One turning vector, and how many steps it has turned:
The counts run from 0 to 247.
[192 152 138 115 120 138 141  82 180  79 142 148 148 139 137 116 128 153
 129 119 136 159 141 109 161 150  79 135 113 102 108 107 157 167 160 133
 149] | 224
[107 152 148 122 127 178  88 114 103 150 131 109 107 139 122 104  85 108
 130 133 140 132  68 141 144 125 140  46 154 130 147 105 114 138 134 141
  93] | 246
[ 72 113 143 136 130 135 104 155  72 153  99 101  97 102 131 154 120  82
 115 140 117 115 113 166  95 120 152 125 156 135 148 140  98  68 143 151
 126] | 67
[ 98 107 110 154  98 112  88 150  73 162 109 158 132 163 131 133 139  97
 129 125  80  90 111 132  93  96 121 157 114 112 135 132 138 153 133  74
 148] | 172
[ 99 125 116 146 148  66 155 142 156 136  99 153 136 118 123 163 169 133
 115 113  97 114 145  88  91 174 136 172 149 127 149 152 120 111 107 123
 172] | 93
[107  99 140 143  97 100 124 132  70 163  91 126  93 126 129 168 146  96
 133 118  89  95 104 126 106 110 122 188 122 152 142 147 138 145 134 112
 170] | 177
[155 139 108 127  98 150 161 154 122 127 146  79 101 107 120 182 123 103
 109 155 137 153 124 157 128 135 145  95 151 124 146  94 106  93 107 169
  75] | 155
[ 70 112 151 136 126 140 103 158  70 154  99  95  88 102 133 149 118  86
 122 144 123 129 104 163 101 120 154 119 154 137 143 142 103  70 140 149
 126] | 68
[165 168 124 139 168 165 138 114 183 106 144 157 137 111 133 123 111 167
 111 125 179 150 155 118 154 198 131 107 158 107 127 108 124 127 130 133
 113] | 18
[ 82 132 136 139 170  84 141 131 146 138  84 155 122 103 125 152 154 141
 111 113 121 119 132  92 103 192 149 154 162 132 150 156 119 104 119 129
 181] | 96
[ 98 103 116 151  97 106  95 143  70 162 103 155 125 157 131 139 140  97
 127 122  79  86 109 128  96  95 121 165 114 120 137 136 139 155 134  82
 156] | 173
[188 155 147 111 119 140 141  82 180  81 137 147 138 139 138 112 127 151
 132 121 138 165 127 103 167 150  84 131 111 104 111 114 159 169 160 134
 154] | 223
[111 154 119 104 142 100 140  93 164 134 119 151 140 139 119 113 157 149
  89 132 133 135 110  96 150 170 141  60 148 108 167  96 103 148  83 151
 109] | 128
[140 123 125 152  69 157 122 183 132 131 135 102 113 158 142 117 132 116
 171 163 118 192  93 120 136 111 120 136  97 107  94 160 162 137 137  94
 139] | 79
[166 133  86 133 110 124 126 133 108  95 136 172 154 134 144 167 142 112
  83 129 115 114 172 163 111 122 118 149 111  64 134  77 135 121 153  97
 122] | 55
[ 79 103 119 169 144 110  97 143 164 150 127 143 183 153 122  78 149 130
 141 142 114 103 175 119  97 124 105 159 147 126 109 170  97 105 118 130
 127] | 202
[113 154 117 107 136  94 145  94 171 137 123 141 142 139 114 116 162 150
  92 135 132 137 114  94 150 165 138  68 149 117 168 101 100 148  74 160
 106] | 127
[163 126 150 121 122 156  92  68  89 111 127 148 130 135 134 131  93 103
 109 102 119  85 130 163 129 101  78 142 128 130 130  90 136 167 183 132
 132] | 142
[105 137 181 101 127 118 127  87 149 138 100 110  99 130 124  95 141 147
 141 130 133 168  72  87 174 149 118 108 129 150 134 154 132 161 119 162
 168] | 215
[160 134 112 133 153 113 139  87 170  91 144 146 180 126 120 147 120 125
 102 103 114  89 185 134 101 142  86 136 163 117 137  94 102 117 142 165
 110] | 232
[ 89 105 121 143 134 116 109 143  77 136 105 128 127 110 129 171 129  83
  95 128 106  88 154 172  77 115 135 147 156 119 151 120  98  74 146 139
 121] | 63
[174 117 145 123 111 150 112  78  85 115 134 117 121 122 126 156  99  94
 118 106 114  88 138 167 124  96  79 153 134 147 128  91 126 149 171 157
 120] | 145
[100 100 121 151  99 104 103 140  69 162 100 145 118 152 131 148 142  93
 129 122  80  87 108 128  97  96 121 173 115 131 139 136 136 150 135  89
 159] | 174
[ 84 107 128 142 134 121 109 147  74 139 105 121 120 103 130 168 128  83
  97 129 109  93 145 172  81 117 142 141 157 125 152 121  96  70 143 145
 123] | 64
[ 97 132 181 107 128 111 125  86 146 145  95 109 100 128 123  90 149 142
 140 132 128 157  72  86 168 145 119 105 132 154 137 158 127 156 116 166
 166] | 214
[172 118 147 122 112 152 104  73  86 112 133 127 123 124 128 150  95  94
 113 106 116  83 139 168 125  94  77 154 133 143 128  92 130 157 176 149
 124] | 144
[120 122 109 176 142 142 111 170 172 122 141 153 176 140 140  94 138 143
 139 151 147 145 192 131 112 147 115 164 132  93  89 164 123  91 134 104
 124] | 197
[ 70 116 176 118 136  99 114  96 140 161  91 111 116 131 114  88 152 133
 141 131 112 135  89  93 145 136 119 115 146 168 138 170 106 143 104 169
 156] | 211
[ 90 146 146 121 154 151  99 105 117 144 123 113 122 122 113 117  91 105
 110 122 134 108  96 143 119 141 145  54 182 140 161 104  87 108 123 169
  88] | 242
[170 166 134 127 158 148 164 107 182 108 134 134 116  99 130 145 122 165
 116 121 174 160 140 104 158 207 132 117 158 127 132 116 129 130 120 152
 129] | 15
[117 125 142 144  81 169 111 183 109 141 126  90  93 141 144 115 121 106
 167 165 135 190  77 136 141 114 137 120 110 114 106 161 150 117 139 107
 136] | 76
